Rotation paths and how fast each direction turns (degrees each step):
Each turn is a multiple of 5 degrees from 10 to 175, or 0.
Each row of a path follows its step; steps can be skipped.
Path 1:
step 0: [ 28  -4   8  -3 -11 -23  10 -17   0 -18  -7  -1  19  10 -10   9 -30   2
  -1   1  -2  11  38 -31  -8 -18 -15  12  13  -5  -2  14   3  27  -2 -13
  -4 -12 -38  -2  -2  22  12 -12  17  14 -23   1 -27]
step 1: [ 13 -17  11 -24 -15  -5   3   0 -15 -12  -8  -2 -24   7  -1  -7  -1   7
   7   4 -25  -4   6 -12  -2   8   2   7   1 -14 -42 -17  17  11  14   5
  11  -4  21 -16  14 -19 -27 -39  -3  18 -37 -24  16]
step 2: [  2 -15 -35   0   4 -32  25   9  -2   0  -3 -20 -11  16   8 -33   3 -25
 -27  -5  -3 -12  20 -10 -32   5 -29  25   1 -19  -9 -13 -10  -1  26 -12
 -13  -4 -14   5  11   0  11   3   8 -22   1   2  18]
step 3: [ 24 -14  -7   2  10  36 -15 -14 -23 -16   8  -3 -15   2  -2   4  -3   0
   6 -11   4   7  38 -32 -26 -12  22  30 -24  11   7 -12  -4  -4   7  12
  -1  26 -21  -5 -23 -26   3   6   7   2 -10  -7  23]
step 4: [  3  12 -20 -18  -6  -7   1   3  -9   3  21  -1 -13  20  10   8  -2   2
 -16 -13 -12  -5   8   4   2 -14  -6   8   0  -6  11  25  17 -26  36  41
  14  -9  -4 -44  -5  27  24 -18  -6  -5 -18 -19  -2]
step 5: [ 19 -17  -6  10  -2  27  19  38   1 -13  15  -5   5  -2  -8   4  11   4
 -13   0 -53   7  24  11  -2   5 -30   7  -9  16  -6 -15 -11   3   5  11
  20  12  -9   8  -4  -4  -5  18  -9  -8 -28  -2 -29]
step 6: [ 12 -25 -25  27  -3   0  -5   5 -12 -29 -13  11  14   2  12  -3  14  -9
  14   1  -3  -6  12 -18  -7 -20  12   0  18  -1   1 -32  26 -14   2   2
  36 -29   4 -32  18   6  17   5  22 -12  -7  20 -12]
step 7: [ -7  11  22   6   2   0  14 -26 -11 -14  -7 -22   6   6  31   1 -11  30
  -9  24 -30  -7  36 -17   4  -4 -15 -30   5   2   2  -2   1   1  49  -1
  12  -5  -6   6 -12  -9   1 -16  21  -3  -4  11   1]
step 8: [ 52   7 -11   4   1 -27   3   9  13  12 -11 -12  -1  20 -38  15  -1  13
   1   0   0  13  25 -20  -7  -7  11  11  16   2 -33   0  18 -12  30 -10
  -8  -3  12  -2  -3  -7 -19  -5   1 -15 -15  -3 -28]
step 9: [  1 -16  -3 -11  -5  -4   3  22 -15 -23  -9  25   5  10   7  -2  -3   0
   9   9 -34  -7  -6 -21  -2  33   2  32 -15 -21 -20   6  -7  15  25 -18
 -14   6 -27 -39  -5  -4  -6 -20  23  -6  -4  15   7]
Directions:
[  9   3   0  -4  -4   4  -5   9   5   1  -3  -1  -1  -5   8  -9   4  -3
   2   2   3   0  -3  -2   3   6   1  -3   1   0   2   7   2  -7   2  -2
   3 -11   0  -8  -1   0  -1  -2  -1   4  -1   4  10]
145
[ -1  10   3   0  -3   8  -5   3  -5   1  -2   0   4  -4  -1  -9  -6  -3
  -3 -10  -2  -2  -1   0   0  -2  -3  -1  -2   4  -6  -7   4  -4  -2  -7
  -8   2   7   1  -3   5   8  -7   4   2   5  -1  -5]
0
[  7   3  -4  -3   3   0  -8   0   1   1   8  -6 -10   3  -2   5  -4   3
   1   5   8   4   1  -2   0   0  -2  -3  -3   6   1   3  -3   1   9   2
  -4   8   1  -4  -1  -2   3  -2   6   0  12   6  -4]
80
[-10   0  -2  -9  -2  -2  -6  -1 -11   6  -2   1  -7   1   7   4  -6   1
   5   2  -1  -2   0  10   4   7   3  -3   2  -7  -1  -8  -1   0   5   2
   2  -6  -2  -5  -4   0   3  -1   3  -4  -1  -2  -2]
135
[-1 10 -3 -1 -4  6  1  6 -2  0 -1  1  2  3  1  6 -1 -4  4 -5 -2  6 -2  7
  2 -4 -5 -2  1  5  8 -3  7  3 -3  4  6 10 -8 -6  4  7 -3  6 -2 -1  0  2
  7]
55
